In the rows, 128 means zero.
One hidden turn or mirror swaps the rows below in pairs. Which row is each named row swapped with?
The rows were stretched afterwards, more along some directions than others.
J85: [148  96 142 145 124 171 120 117 114 157 108 126 124  95 163 114 140]
J577: [132 129 135 142 129 154 113 124 133 154 147 113 143 107 137 133 141]
J258: [124  99 112 160 131 120 143 137 128 142 115 131 120 128 128 129 141]
J597: [164  88 146 157 146 168  94 136 120 139 132 132 127 110 161 107 133]
J451: [120 120 131 132  75 179 139 116 113 158 115 110 105  98 165 129  92]
J265: [128 112 116 132 131 126 126 139 125 136 138 135 125 124 130 130 114]
J978: [124 130 107 126 131 141 127 135 122 150 141 138 129 135 134 135 110]
J478: [107 142 105 141 136 167 111 116 110 172 139 164 128 146 129 143 147]
J670: [132 110 146 134  73 181 132 115 111 152 119 112 101  96 165 120  94]
J101: [122 127  88 161 132 165 133 117 122 169 112 131 130 108 158 132 134]
J103: [142 109 157 129 100 168 108 114 108 125 135 141 106 131 145 136 116]
J371: [126 125 113 120 125 142 131 134 124 149 142 134 129 129 140 135 102]
J909: [137 131 126 143 141 148 107 118 137 151 146 115 144 113 133 136 143]
J602: [132 126 126 126 116 185 117  97 109 157 122 154 117 103 171 139  98]
J270: [140 105 162 131  89 178 108 120 105 129 135 132 102 123 158 130 105]
J619: [119 133 112 132 144 165 103 106 109 145 146 147 137 138 132 139 121]
J272: [163 136 137 106 123 143 116 112 141 137 144 136 144  99 134 145 144]
J53: [122 116 153 126  76 183 119 121 111 148 132 141  91 122 156 125  98]
J151: [121 127 106 133 131 145 140 124 139 175 135 150 138 102 133 138 148]
J326: [135  92 118 167 137 128 134 139 124 143 110 129 121 121 137 134 152]
J954: [108 139 113 153 129 163 115 121 113 165 129 155 123 145 124 140 159]
J234: [125 108 142 130  68 182 133 121 108 157 121 121  99  96 164 119  98]
J652: [122 124 109 128 132 128 130 136 126 135 137 126 131 129 129 139 109]
J879: [102 125 103 140 103 167 126 109 119 139 110 135 111 139 143 112 112]
J573: [138 106 118 156 121 139 144 116 130 160 102 130 122 112 144 129 157]
J336: [123  96 119 152 134 124 135 136 132 135 126 125 117 124 127 131 124]
J901: [151 119 120 123 102 163 143 102 123 152 119  93 128  80 164 147  99]
J546: [156 107 153 125 124 155 103 121 117 119 147 142 125 140 141 145 128]
J247: [145 122 119 122 134 121 111 110 148 121 129 102 147  97 127 154 130]
J392: [131 121 106 133 144 144 138 119 130 167 136 149 145 108 133 148 147]
J78: [166 134 143 111 121 154 117 113 136 141 151 145 136 109 132 133 144]
J793: [100 126 108 125  85 163 130 118 124 169 103 134 118 119 136 125 148]
J919: [162 112 161 117 118 160 101 114 119 120 147 137 126 129 145 143 130]
J4: [138 103 123 162 117 144 142 116 126 161 103 131 118 115 147 131 149]
J799: [126  96 105 170 159 145 110 117 115 111 111 116 123 130 140 143 123]
J875: [ 99 126  99 140 105 169 127 112 120 146 114 139 108 141 140 110 120]
J880: [131 146 105 109 123 152 129 125 117 164 136 141 134 127 143 143 119]
J499: [129 116 116 132 131 130 126 143 125 138 139 134 127 134 128 131 121]
J260: [141 121 146 130 101 178 118 110 125 163 148 158 116 125 126 101 143]
J596: [130 150 107 111 124 154 129 122 119 169 136 143 136 124 143 135 121]
J349: [ 93 126  97 142 107 164 129 113 119 141 112 142 105 141 142 106 106]
J206: [125 107  93 163 148 155 122 109 120 136 114 123 124 116 150 145 118]
J130: [154 121 123 121 103 168 140 102 126 149 124  95 131  79 164 140 100]
J496: [122 120 132 119 109 183 114  96 113 148 127 151 111 103 163 131  90]
J595: [132 125 132 123  76 178 144 108 122 164 124 114 109  92 165 130  86]
J216: [133 103 129 136 113 163 129 111 117 160  99 125 126  93 156 122 143]
J317: [131 117 130 132  84 181 138 110 115 159 122 109 109  94 165 130  89]
J263: [135 129 126 146 139 141 113 124 138 151 141 112 151 112 130 139 150]

J258 swaps with J270
J619 swaps with J101
J597 swaps with J260
J451 swaps with J652

